One turn sends every row of this set to another row. A few are shown first. Where does it send the rows asked after them?
lal: [ 18.5  -8.6   1.4  -5.8 -39.1   8.7 -17.1  20.3  16.7 -19.0  16.6  22.7
   5.0  10.7   2.5  -0.6  -7.7  10.8   5.3  -1.1  10.7 -15.1   7.3]
suti: [ 20.0   1.9 -17.3  -4.7 -25.6 -19.6  -7.1  18.1 -13.0 -11.0  18.9  17.7
  -9.5  19.7 -18.5  31.9 -15.9  14.3   5.4   8.8  -6.6 -21.3  -9.3]
gasun: [  3.4  23.1   6.2 -28.1  -8.6  -2.1 -10.5  20.2 -30.3   9.1  10.2  15.1
 -21.5  -2.7 -11.2  14.0 -16.4  18.1 -14.1  18.2   5.3 -35.8   7.5]
dem: [-29.4  11.2  -1.2 -22.7 -33.0   0.1 -13.1  -7.1  12.5  -0.4  19.6   3.0
  15.6 -12.4  12.6  25.6 -22.2   5.9   1.7  17.5  -1.2 -20.4  13.1]
Zelo: [ 16.3  36.8  -3.4  10.7 -22.2   2.3 -24.4  30.6   6.3  -6.8 -14.3  -7.1
 -29.4  -2.4  -4.8  17.1 -28.8  36.0  -1.5   6.5   3.9 -29.3   1.3]
Naz: [ -8.0  14.6   9.8  -8.2 -23.8  27.0 -12.3  18.4   7.7 -11.0   9.1  16.0
 -25.6 -34.1   9.8  13.6 -30.8  31.3   4.5   0.9  -8.6 -47.3  27.3]
pog: [-15.6  25.1 -26.7  -2.7 -21.8   7.8  -2.1  -0.8   7.8  -8.6  -9.9  19.7
   4.7  -6.7 -11.3 -14.0 -19.6  10.1  -2.1  17.4  -3.4 -36.2  -5.3]
Laron: [ -6.1   7.8  -0.6  -5.7 -41.9  17.9 -12.0  26.9   5.1  16.5  30.2   0.4
 -18.5   1.9   2.2  15.7  -1.8  10.2  29.8  23.0 -18.6 -29.3  -1.1]
vam: [ 16.9  20.1   1.3  -3.3 -25.4  -7.6  14.2  -2.3  -7.4  -6.3   3.1  20.3
 -20.9  19.7   2.8  -6.5 -28.9  35.7  -1.4  12.7 -11.1 -29.8  31.4]
pafav: [  8.1   9.2  -7.7  -2.4 -30.2 -16.2 -18.3 -19.8 -22.6 -18.8   3.4   7.3
 -25.6   1.1  -1.2   2.8  -7.7  12.2  -7.5 -22.5 -10.0 -20.7  -9.8]
Fulab: [-12.0  31.4 -21.8 -24.7 -24.7   8.2 -21.5  16.5   4.4 -13.1  25.5   7.9
 -33.6  -1.9  14.0  -2.9   5.3  -3.7   3.7  19.1   7.5 -16.3   2.1]
Ruvok: [ -4.6  45.7   7.7  -1.5 -35.8   1.7 -25.8  22.9 -12.1  11.2  -8.4  28.7
 -13.6  -3.1  15.6  -2.4 -19.5  13.1   7.1  -8.3 -17.2 -18.1   2.1]
pidu: [ -1.5  19.8  -5.3 -12.0 -28.4 -19.0 -11.0 -10.0   1.3  -6.4  -0.5  -4.9
 -41.7  -9.1   3.9   4.0 -40.1   0.1  28.6  12.2 -17.3 -39.8   6.4]
Duno: [-12.3  19.1 -13.0 -28.5 -32.8   6.0   0.2 -17.1   9.8  -6.1  27.3  34.2
   1.9   5.6  16.4  14.2  -7.7  22.8  14.3   2.3 -14.6 -24.1  -3.1]
gad: [ -9.5  39.9  -5.5 -24.6 -35.4  16.6 -17.4 -10.6  -0.5 -10.3   8.9 -18.6
 -36.6 -22.2  18.1  16.1  -8.5  31.3  14.5   9.6 -11.3 -24.4  17.8]
duni: [ -9.3   8.4 -17.4  -8.5 -15.6  18.6 -36.0   6.5 -17.3  -6.3   5.0   2.3
  -3.1 -14.9 -14.2  29.8 -11.8  31.0  -4.7   2.6   8.4 -11.1  23.5]
zuv: [ -8.1  24.0 -12.3   3.6 -36.8 -17.7   1.5   8.5  -8.0  -5.7  24.2  11.9
 -20.2   1.4 -19.6  14.8 -13.2  14.3 -10.3  -7.9 -30.4 -54.0   2.7]
tuz: [ -0.2  17.3   0.0  25.7 -17.9   6.5 -19.2  34.4  -7.2  -1.0  13.5   4.9
 -31.7   9.0  -9.9   0.7  -4.5  39.3   2.4   2.2 -16.1 -17.5  15.7]
Ramib: [  1.9   3.0  -2.6 -24.6 -29.3   6.8 -17.9 -10.6  19.1  14.7  12.8   9.2
 -15.7  -2.9  -8.1  -4.7 -19.3  30.8  20.3  -6.2  21.6 -14.3   3.7]
tigab: [ -8.5   6.3  -0.6  -0.5 -18.9   1.0 -22.3  22.0  18.3   5.7   4.4  21.3
 -38.7 -22.4  -4.2  30.8 -11.6  21.3   7.1 -15.6  -2.3 -37.5 -12.1]
pebu: [ 25.8   9.0  -1.0   3.8 -42.1  -4.7  -3.1   9.2  11.9 -12.2  14.0  13.0
  -2.7  17.9   0.3   8.6   0.9  -9.8   1.7   9.8 -11.8  -6.9   6.6]
lib: [  8.3  16.6 -11.8  17.1 -23.1 -12.5 -21.2  23.2 -25.1   9.6   4.0  -5.1
 -34.2   3.5   6.8   4.4  -1.9  19.2 -11.9  -1.5 -24.8 -21.1  13.2]
Pas: [ -3.2  25.9  -0.1 -10.3 -18.3  -8.8 -13.1  -6.8  -6.2 -14.9 -11.6 -11.7
 -14.3  -2.5  26.2   0.5 -20.6  13.2  23.4   9.4   3.6   6.1  14.2]
Fop: [ -0.4  26.6  -5.0  -7.9 -48.7  14.7 -15.3  10.8  -1.5   1.4  36.0  23.1
 -17.3  -8.7   8.7  11.2  -7.7  17.7   9.0 -27.9   2.7   0.6   4.7]
Gako: [ 14.2  22.9 -13.7  14.6 -24.6   0.5 -12.9  -7.2   9.9 -16.4  -6.7  -4.5
   1.9 -18.9  17.3  32.6 -18.0  23.6  16.1  -4.1   6.6 -38.4  23.4]
nodu: [  2.2 -12.9  -7.0 -17.2 -37.0 -16.5  -2.7  24.6  -1.0 -22.3   0.7 -14.0
 -19.9  -4.4   8.1  22.0   1.3  25.8  14.2   0.3   3.3  -3.9  13.6]
Monib: [ -2.4   4.1  -0.3 -16.2  -7.6   6.2  -0.5  20.1  19.4  -5.7 -18.6  -1.4
 -14.3 -11.5 -22.4  19.6 -17.4  22.1  12.6  19.6  -1.8 -41.5  10.9]
pinis: [-16.4  10.9 -25.4 -17.8 -27.4 -12.8  -6.4 -19.1  -2.3   7.9  13.6  -1.5
  -3.7  -7.9  16.5  10.5 -19.3  -3.3   4.5  26.3 -10.6 -24.9  22.9]
rufez: [  2.0  30.7 -10.1  -4.8 -30.6  -9.8 -12.1   9.9  19.9 -28.8   8.8   2.2
 -12.5 -14.0  34.6  17.4 -18.0   1.1 -18.4  -2.9 -20.5 -23.1   1.8]
sunuv: [-11.8  23.3  -8.0 -15.1 -22.0  19.4   0.7   8.3  -9.7 -11.9  -1.0   0.0
 -29.7 -24.8   7.2  15.7 -39.4  28.3  -7.9   0.2 -25.3 -28.9  33.8]
sori: [  8.0  17.1  -3.4  -8.4 -35.3 -12.9   1.4   4.4  -1.5  -3.7  40.2   1.6
 -24.4 -35.2 -12.0  24.6  -9.9  28.3  15.0   0.2 -10.8 -31.9  32.1]
loka: [ 10.7   4.9 -16.4  -4.6 -41.0  -0.2   0.6  16.1   0.6  -3.1  15.5   6.3
  -4.2  16.0  18.5   8.4 -17.1  36.3  25.7 -21.6 -25.7 -41.2  10.2]

pinis -> lal
gad -> Duno
pog -> nodu
Now find these:
Pas -> Fop
dem -> pebu
tigab -> pidu
Laron -> vam
gasun -> Gako

